Rows are one point carried round by a steady rotation, each followed by how many ticks it has turned.
The counts run from 0 to 116.
143	132	134	114	134	131	124	106	117	89	135	112	156	112	159	151	131	86	164	137	151	134	102	128	120	132	157	162	136	120	109	122	145	127	108	105	86	95	124	160	127	134	125	97	150	110	131	112	89	133	121	133	135	138	141	137	130	127	106	152	150	102	149	135	119	134	127	124	132	123	107	91	152	125	112	104	105	132	137 : 32
151	156	154	99	124	136	132	114	140	107	98	132	144	123	124	131	104	172	172	127	130	120	141	119	135	127	128	143	134	109	154	142	151	109	115	128	113	104	104	177	122	115	106	118	125	136	117	123	119	106	120	126	113	129	139	112	110	123	102	190	128	119	131	121	109	138	123	113	123	139	136	162	117	122	127	169	155	167	143 : 5
128	162	116	127	123	151	103	125	135	89	91	88	157	122	151	111	135	132	119	143	151	104	143	143	130	146	136	128	162	152	182	128	125	114	121	152	123	129	115	138	139	117	150	122	177	128	150	119	137	154	121	130	132	122	126	135	109	106	127	114	127	125	92	131	116	135	102	113	150	118	119	136	139	146	116	168	107	121	107 : 65
100	142	151	155	118	124	128	120	145	100	117	146	148	131	130	133	147	145	131	132	141	165	88	105	138	127	140	146	123	113	135	140	162	130	127	94	118	95	112	158	171	102	116	86	142	118	110	132	114	119	140	152	139	132	129	152	137	143	129	150	134	127	136	119	103	133	99	121	140	150	96	84	113	93	113	149	132	127	152 : 15
144	132	131	100	163	111	113	137	121	103	94	104	141	122	122	149	159	82	163	132	134	133	90	118	114	132	148	130	148	128	115	122	143	151	131	136	118	123	128	130	128	159	152	118	150	106	166	118	96	122	125	131	118	150	151	130	117	129	117	102	137	118	146	154	151	124	142	120	135	105	110	102	151	166	121	89	110	143	123 : 30
103	98	141	144	112	113	92	141	142	88	114	101	91	122	125	164	115	120	147	145	154	122	114	128	129	142	137	121	127	125	130	136	162	159	139	121	107	126	124	123	113	122	99	129	155	102	177	124	97	159	101	154	143	124	134	124	140	116	146	101	175	117	105	142	126	133	108	115	157	127	115	139	132	126	136	145	132	127	110 : 36
87	131	103	135	114	137	91	117	113	96	123	109	104	131	173	120	110	140	123	164	137	121	134	164	109	144	117	154	146	123	95	145	132	153	126	126	135	143	101	123	129	119	101	132	134	93	108	138	107	172	131	144	153	93	121	130	154	139	156	139	119	96	107	123	126	121	112	122	156	143	118	139	135	150	117	123	125	107	102 : 54
141	133	149	106	107	107	127	132	114	117	108	143	112	139	102	113	127	157	105	147	137	146	103	110	117	109	157	128	118	148	123	136	149	138	134	115	150	119	139	165	150	157	156	141	95	104	135	112	87	99	165	137	100	146	148	114	127	138	93	172	107	142	136	128	125	134	123	94	175	117	129	129	112	139	117	135	105	119	123 : 10
113	122	154	112	100	135	158	136	134	116	114	120	118	126	111	131	114	105	145	141	130	126	122	134	128	107	132	134	111	132	166	126	148	139	111	112	100	104	142	152	154	125	121	130	132	118	157	94	97	137	121	136	89	163	127	113	153	129	115	184	157	133	124	143	136	167	137	108	138	164	112	149	132	115	120	136	133	146	137 : 101
140	134	112	111	132	126	141	119	110	92	92	107	155	123	144	134	157	152	167	140	141	121	123	111	137	116	140	121	129	148	160	132	137	140	121	144	134	127	88	130	154	173	149	90	156	92	150	133	120	115	117	147	148	147	154	134	93	132	130	167	107	104	140	150	143	133	136	118	152	121	116	122	124	155	121	106	124	139	139 : 93
150	154	153	112	175	120	129	146	116	127	77	130	106	149	108	136	142	104	138	142	157	133	116	119	94	120	133	104	132	115	105	125	148	147	111	116	121	130	144	138	112	136	140	154	136	73	172	143	78	105	134	136	117	132	127	111	109	151	140	135	107	126	132	136	144	124	131	125	145	97	130	112	132	153	86	121	115	133	144 : 28
116	145	154	150	160	133	121	118	141	113	113	128	120	121	132	143	158	121	173	125	131	121	92	114	128	137	117	142	140	94	102	155	163	150	133	90	133	120	87	138	134	118	102	93	160	114	130	146	125	121	118	142	94	106	104	134	117	117	138	98	122	127	152	122	137	119	144	156	130	162	116	102	135	123	116	119	147	147	130 : 114
97	169	134	109	146	136	135	153	154	138	90	135	152	139	114	127	147	166	172	115	111	125	164	124	125	116	101	141	165	96	172	133	129	133	123	137	114	158	115	140	150	106	124	120	152	106	127	116	150	117	118	127	106	131	107	116	137	148	142	142	117	135	131	118	126	142	114	139	126	162	127	145	124	137	118	152	164	158	160 : 85
106	163	113	109	151	126	110	165	140	139	112	123	114	139	116	115	98	119	156	153	126	85	143	146	117	120	140	130	160	106	113	146	133	144	123	149	144	175	111	122	142	131	121	158	136	123	132	113	123	124	144	89	126	121	113	127	131	170	144	106	119	104	131	124	155	141	115	129	153	108	126	147	147	162	125	115	120	120	127 : 57
123	129	132	104	135	138	104	127	123	121	101	136	144	136	147	144	151	196	124	118	112	131	140	121	90	129	119	141	156	143	97	106	130	127	132	123	113	123	121	132	119	168	136	118	139	88	114	109	128	95	120	146	162	116	121	108	139	159	123	180	121	147	130	126	117	132	91	136	139	125	149	136	138	131	122	135	171	130	137 : 88
100	88	134	127	119	118	101	155	148	101	111	105	98	111	134	156	109	121	108	147	162	130	125	125	109	138	149	138	125	139	136	140	157	144	128	126	106	129	138	128	115	128	120	138	144	108	176	112	99	147	110	141	136	135	137	101	144	131	136	118	176	105	98	140	138	144	97	101	160	121	106	140	128	125	130	146	124	128	102 : 37
116	126	149	104	114	131	149	145	151	118	123	130	115	132	98	145	114	116	172	134	120	119	123	135	138	109	136	133	110	112	181	137	154	140	111	131	121	119	108	140	149	126	114	117	139	123	164	111	115	131	114	121	91	165	129	119	149	123	131	169	162	127	129	144	144	160	142	122	138	167	108	164	119	119	136	123	147	151	134 : 102
130	158	114	135	124	150	96	123	136	101	97	78	137	141	141	125	138	124	133	135	137	98	132	168	135	149	114	93	163	139	173	123	132	130	127	164	143	124	112	127	146	119	136	129	169	130	159	126	134	163	119	124	131	127	120	163	115	112	139	113	137	140	95	128	121	134	113	120	145	129	136	139	135	149	118	141	113	111	114 : 64
150	130	136	92	117	140	121	129	128	112	93	86	143	135	116	141	162	140	135	121	94	127	111	129	131	134	104	129	164	158	171	113	130	139	135	171	117	103	107	151	150	143	140	120	133	139	153	104	125	145	107	146	106	139	134	131	130	111	118	156	152	155	119	148	122	135	135	116	129	141	137	159	142	166	125	149	131	150	109 : 2
139	164	157	123	158	152	153	111	126	105	134	133	137	121	140	114	155	91	144	139	144	123	107	122	112	124	131	167	119	114	127	149	148	125	102	101	134	107	99	152	148	127	139	108	147	124	124	149	105	107	133	131	82	132	121	122	124	125	126	156	111	116	132	114	143	120	149	139	133	168	97	101	124	125	89	110	119	142	130 : 112
153	178	131	129	134	144	104	110	127	124	123	104	130	159	138	121	112	101	133	136	137	80	119	190	121	133	125	86	158	121	134	111	131	111	112	132	144	98	131	145	138	119	109	156	150	121	134	125	111	136	128	100	134	127	101	177	128	136	135	148	138	150	119	116	113	149	115	133	129	111	159	139	147	115	115	119	98	109	136 : 62
92	151	125	130	113	151	146	126	139	109	96	122	154	142	137	108	151	144	118	134	117	151	145	145	128	118	107	150	145	141	182	116	117	129	115	129	116	138	134	138	172	117	139	111	148	98	123	129	127	148	132	145	121	132	110	145	156	155	140	180	123	125	102	126	112	140	117	112	143	178	107	132	119	136	106	151	123	131	134 : 83
105	146	106	98	152	120	88	165	141	141	123	119	138	129	128	124	122	128	153	135	124	95	128	144	118	127	151	137	174	117	106	141	129	139	135	162	142	152	102	114	130	146	131	146	147	131	126	104	131	127	130	73	143	119	123	139	122	156	142	92	134	108	137	127	155	148	102	136	151	102	128	139	159	158	134	100	125	115	122 : 58
123	144	134	121	170	127	93	132	149	113	113	119	123	116	135	121	155	101	121	141	142	114	108	131	111	143	122	136	140	130	130	148	134	147	134	129	149	140	118	112	127	129	153	127	174	126	158	154	115	127	147	129	91	114	108	116	114	117	130	61	118	134	106	112	145	103	135	137	160	147	106	113	117	149	112	132	123	119	88 : 47
114	139	127	117	161	136	94	131	134	105	110	119	140	102	150	122	157	94	108	136	143	126	113	121	101	140	144	175	151	150	114	144	127	138	127	117	130	151	117	123	127	135	157	109	165	131	136	135	120	134	147	129	91	112	115	114	122	120	115	80	113	125	110	113	138	112	117	127	162	150	102	101	127	153	110	137	112	118	81 : 48
146	156	160	125	127	133	126	122	132	133	94	94	119	157	104	128	157	127	115	123	113	109	114	135	119	129	110	96	173	140	137	104	127	124	134	131	123	114	146	163	151	123	128	157	124	106	156	98	116	137	113	113	98	140	100	140	124	130	118	153	147	179	133	130	104	136	116	123	124	124	148	149	158	138	99	166	116	149	142 : 0
129	147	116	119	141	133	87	125	132	131	140	110	160	136	154	128	121	121	109	134	138	100	118	156	104	137	155	136	165	139	99	114	128	112	112	139	145	103	120	137	138	154	129	133	148	141	108	97	124	121	141	88	177	121	117	163	129	156	129	140	140	122	131	125	130	145	85	133	144	98	135	118	164	123	129	108	112	101	131 : 60
102	132	114	143	99	134	107	119	136	115	107	125	138	154	124	124	167	144	129	116	96	139	95	156	135	126	100	109	146	137	147	109	130	156	145	132	151	117	128	122	195	143	137	114	153	102	124	116	134	144	146	141	121	138	107	178	162	138	135	134	139	175	110	118	111	129	115	133	150	171	127	112	130	123	133	120	128	108	119 : 81
127	148	115	106	86	132	105	92	104	112	118	129	113	125	141	117	88	165	116	152	120	113	138	161	125	124	135	131	117	141	138	132	140	129	119	122	139	118	127	155	134	141	122	139	116	110	101	129	99	137	157	140	125	119	117	123	141	120	88	180	112	136	109	118	97	133	123	107	164	138	146	164	106	136	142	132	114	110	112 : 72
116	158	129	113	146	135	102	104	123	128	140	135	115	122	143	129	116	92	156	136	107	106	108	158	123	141	113	164	156	97	77	140	135	140	124	89	111	123	129	135	122	119	105	130	142	132	99	121	113	139	146	118	94	107	90	125	159	127	108	113	132	130	144	105	118	122	135	149	129	158	131	123	137	128	126	112	138	133	112 : 51
134	130	145	125	166	127	111	115	124	101	103	134	121	146	140	151	142	160	128	142	153	153	123	118	90	147	125	123	122	130	108	134	155	138	119	120	140	111	108	121	113	140	126	121	148	70	145	157	103	101	125	166	179	115	138	116	109	147	166	157	112	112	118	133	134	112	103	130	146	110	136	106	119	136	104	129	138	130	135 : 26
101	101	159	128	128	136	105	135	165	114	128	159	129	116	126	142	121	172	120	130	142	128	122	101	99	127	145	151	106	136	139	151	165	119	114	105	139	99	95	139	119	136	113	104	152	136	140	120	117	89	110	132	156	137	127	98	123	134	135	162	147	117	120	134	141	146	96	136	154	147	115	134	105	99	129	144	168	139	141 : 105
98	112	150	115	140	116	111	170	150	116	96	126	116	150	102	143	169	139	118	122	95	171	97	115	111	134	106	143	147	128	139	122	129	172	144	133	125	136	134	119	160	146	140	138	126	97	153	115	119	136	124	163	115	131	120	118	166	151	154	118	162	156	106	133	137	122	111	121	141	161	114	126	130	150	114	148	149	141	112 : 19
138	172	135	106	138	142	105	131	143	118	94	110	154	109	140	120	122	139	129	123	146	97	158	134	129	126	141	138	164	135	150	120	122	102	121	131	93	144	131	161	112	101	145	134	152	138	126	106	124	128	131	113	93	121	102	113	114	121	79	128	119	134	128	109	103	141	111	111	134	130	141	150	138	135	120	176	124	137	119 : 67
135	122	115	104	89	131	80	91	113	105	118	121	121	120	155	135	101	180	115	140	116	115	129	153	125	130	133	131	136	154	126	120	138	135	134	130	134	111	115	141	127	153	137	123	122	123	102	115	111	135	137	138	136	115	118	124	149	102	82	162	127	141	114	127	100	128	113	106	163	127	150	159	114	130	148	138	135	108	97 : 71
106	118	148	152	148	125	113	124	132	110	109	118	111	125	142	152	161	128	148	131	134	137	89	105	119	145	115	148	157	119	76	155	151	160	139	89	124	126	98	128	131	124	104	94	150	105	128	135	117	135	114	160	119	98	116	130	118	125	142	98	133	125	150	126	130	110	127	156	139	155	116	105	136	133	109	130	153	137	124 : 115
100	136	98	124	112	116	100	150	153	110	105	136	161	112	131	111	131	174	140	137	135	126	119	115	141	113	156	134	142	144	144	152	148	135	143	140	159	155	101	136	161	152	140	96	147	128	110	119	136	114	163	116	126	135	141	132	108	141	101	108	98	120	131	121	126	147	104	113	178	125	113	115	104	132	147	128	113	104	124 : 76
138	135	142	98	126	102	140	132	132	121	116	140	130	137	94	121	139	119	169	137	109	132	73	107	144	103	149	126	126	109	156	149	148	149	133	134	157	114	122	151	185	145	135	118	114	126	141	120	106	101	157	112	85	150	147	147	125	130	103	144	131	146	147	127	142	139	150	106	150	138	112	119	110	138	137	109	109	135	133 : 12
